[[150 145 122 149 127]
 [134 135 118 150 125]
 [131 114 123 150 127]
 [131 117 128 138 133]
 [151 148 130 140 122]]
->
[[135 118]
 [114 123]]

[[154 127 143 117 128]
 [151 129 146 112 124]
 [156 127 144 114 127]
 [153 127 145 115 126]
 [152 127 143 117 126]]
->
[[129 146]
 [127 144]]

[[141 129 142]
 [127 131 135]
 [137 141 140]
 [136 109 142]
 [123 101 131]]
->
[[131 135]
 [141 140]]

[[136 132 120 144 138]
 [137 132 150 129 120]
 [134 128 130 136 138]
 [129 132 121 137 122]
 [122 136 128 133 115]]
->
[[132 150]
 [128 130]]

[[143 141 120 127 142]
 [103 119 139 134 132]
 [139 142 123 112 125]
 [120 132 109 153 114]
 [139 116 134 157 133]]
->
[[119 139]
 [142 123]]

[[116 117  99 107 125]
 [109 129 137 143 151]
 [126 131 137 118 136]
 [114 114 111 103 134]]
->
[[129 137]
 [131 137]]

[[108 133 140 155 138]
 [111 125 138 143 138]
 [139 146 124 138 119]
 [124 122 129 125 131]
 [122 129 132 137 131]]
->
[[125 138]
 [146 124]]

[[142 135 140]
 [143 124 112]
 [143 134 106]]
->
[[124 112]
 [134 106]]
---
[[118 138 117 123 131 126 129 137 122 120 122 127 134 137]
 [127 127 129 130 127 125 129 125 126 128 128 134 130 128]
 [117 134 114 153 127 129 120 128 123 128 128 130 131 134]]
->
[[127 127 129 130 127 125 129 125 126 128 128 134 130 128]
 [118 138 117 123 131 126 129 137 122 120 122 127 134 137]
 [117 134 114 153 127 129 120 128 123 128 128 130 131 134]]

[[117 139 130 122 115]
 [130 120 132 139 120]
 [132 153 136 119 128]
 [136 133 142 147 124]
 [134 139 129 123 142]
 [123 151 116 112 152]
 [129 119 135 135 134]
 [119 109 112 129 124]
 [133 136 116 115 151]
 [109 128 128 127 117]
 [127 125 130 115 130]]
->
[[136 133 142 147 124]
 [134 139 129 123 142]
 [133 136 116 115 151]
 [132 153 136 119 128]
 [130 120 132 139 120]
 [129 119 135 135 134]
 [127 125 130 115 130]
 [123 151 116 112 152]
 [119 109 112 129 124]
 [117 139 130 122 115]
 [109 128 128 127 117]]

[[130 125 140 122 124 145 118 121 119 134 123]
 [137 119 110 127 124 131 120 127 137 130 131]
 [135 120 127 124 122 144 115 122 126 134 126]
 [122 134 150 124 129 136 127 124 114 130 122]]
->
[[137 119 110 127 124 131 120 127 137 130 131]
 [135 120 127 124 122 144 115 122 126 134 126]
 [130 125 140 122 124 145 118 121 119 134 123]
 [122 134 150 124 129 136 127 124 114 130 122]]

[[103 134 123 126 130 140 101 139 138 141 107 116 128 153 133]
 [114 133 128 109 125 145 121 127 140 129 126 111 148 144 108]
 [133 136 122 130 148 128 114 131 146 147 128 125 127 141 111]]
->
[[133 136 122 130 148 128 114 131 146 147 128 125 127 141 111]
 [114 133 128 109 125 145 121 127 140 129 126 111 148 144 108]
 [103 134 123 126 130 140 101 139 138 141 107 116 128 153 133]]

[[124 128 125 125 130 121 125 123 132 126 127 139 136 126 125 128]
 [141 127 139 139 122 155 135 144 120 137 132 115 116 133 139 128]
 [123 132 127 133 123 137 129 135 126 116 125 125 123 123 116 117]]
->
[[141 127 139 139 122 155 135 144 120 137 132 115 116 133 139 128]
 [124 128 125 125 130 121 125 123 132 126 127 139 136 126 125 128]
 [123 132 127 133 123 137 129 135 126 116 125 125 123 123 116 117]]

[[135 137 133 121 121 128 141 118 133 126]
 [114 139 155 119 139 138 147 142 123 112]
 [132 132 125 126 128 129 129 122 130 130]
 [110  99 109 150 153 132 135 154 107 119]
 [113 115 113 151 145 119 130 137 117 115]
 [140 132 131 118 121 131 136 119 133 130]
 [136 131 129 143 139  99 122 118 137 120]
 [137 131 126 121 119 130 135 117 132 132]
 [125 128 127 129 126 124 114 126 126 135]]
->
[[140 132 131 118 121 131 136 119 133 130]
 [137 131 126 121 119 130 135 117 132 132]
 [136 131 129 143 139  99 122 118 137 120]
 [135 137 133 121 121 128 141 118 133 126]
 [132 132 125 126 128 129 129 122 130 130]
 [125 128 127 129 126 124 114 126 126 135]
 [114 139 155 119 139 138 147 142 123 112]
 [113 115 113 151 145 119 130 137 117 115]
 [110  99 109 150 153 132 135 154 107 119]]

[[115 103 154 133 100 108  98 144 151 125 152 133 109 128 131 123]
 [133 121 152 122 121 112 120 134 113 118 115 127 136 124 154 145]
 [104 122 153 123 103 126 103 135 152 121 147 130 109 116 129 123]
 [ 98 121 125 145 134 126 115 120 125 131 139 126 115 153 132 139]
 [135 120 154 121 121 114 122 136 119 118 124 131 132 121 151 144]]
->
[[135 120 154 121 121 114 122 136 119 118 124 131 132 121 151 144]
 [133 121 152 122 121 112 120 134 113 118 115 127 136 124 154 145]
 [115 103 154 133 100 108  98 144 151 125 152 133 109 128 131 123]
 [104 122 153 123 103 126 103 135 152 121 147 130 109 116 129 123]
 [ 98 121 125 145 134 126 115 120 125 131 139 126 115 153 132 139]]
---
[[119 125 114 134 150]
 [118 128 111 136 150]
 [119 125 114 135 151]
 [126 127 117 121 129]
 [124 126 118 121 129]
 [126 126 115 124 127]
 [126 122 114 122 134]
 [120 126 114 135 150]]
->
[[120 126 114 135 150]
 [126 122 114 122 134]
 [126 126 115 124 127]
 [124 126 118 121 129]
 [126 127 117 121 129]
 [119 125 114 135 151]
 [118 128 111 136 150]
 [119 125 114 134 150]]

[[105 138 153 138 100 117]
 [148 103 124 139 143 107]
 [128 149 117 121 125 152]]
->
[[128 149 117 121 125 152]
 [148 103 124 139 143 107]
 [105 138 153 138 100 117]]

[[122 116 130 129 133 131 119 132 117 126]
 [129 129 129 128 128 128 130 128 130 128]
 [126 126 127 128 128 129 127 128 126 129]
 [130 132 102 137 113 143 104 149 108 137]
 [125 122 138 127 136 126 134 124 131 127]
 [126 124 147 125 142 124 145 118 140 128]]
->
[[126 124 147 125 142 124 145 118 140 128]
 [125 122 138 127 136 126 134 124 131 127]
 [130 132 102 137 113 143 104 149 108 137]
 [126 126 127 128 128 129 127 128 126 129]
 [129 129 129 128 128 128 130 128 130 128]
 [122 116 130 129 133 131 119 132 117 126]]

[[150 137]
 [126 132]
 [137 135]
 [125 123]]
->
[[125 123]
 [137 135]
 [126 132]
 [150 137]]

[[118 101 119 107]
 [146 157 125 107]]
->
[[146 157 125 107]
 [118 101 119 107]]

[[105 132]
 [133 111]]
->
[[133 111]
 [105 132]]

[[127 131 127 127 128 128 132 131 109 128 128 128 132]
 [128 123 128 128 128 128 134 124 134 128 127 127 121]
 [130 126 128 127 129 128 123 131 123 128 129 151 126]
 [128 130 128 127 128 128 130 130 117 128 128 131 130]
 [127 127 128 127 128 128 142 125 115 128 127 112 127]
 [128 130 128 129 128 128 120 130 136 128 128 133 130]]
->
[[128 130 128 129 128 128 120 130 136 128 128 133 130]
 [127 127 128 127 128 128 142 125 115 128 127 112 127]
 [128 130 128 127 128 128 130 130 117 128 128 131 130]
 [130 126 128 127 129 128 123 131 123 128 129 151 126]
 [128 123 128 128 128 128 134 124 134 128 127 127 121]
 [127 131 127 127 128 128 132 131 109 128 128 128 132]]

[[138 111 136 115 118 154 157 125 136]
 [136 114 135 117 120 149 152 124 135]
 [135 136 123 133 135 131 117 139 125]]
->
[[135 136 123 133 135 131 117 139 125]
 [136 114 135 117 120 149 152 124 135]
 [138 111 136 115 118 154 157 125 136]]
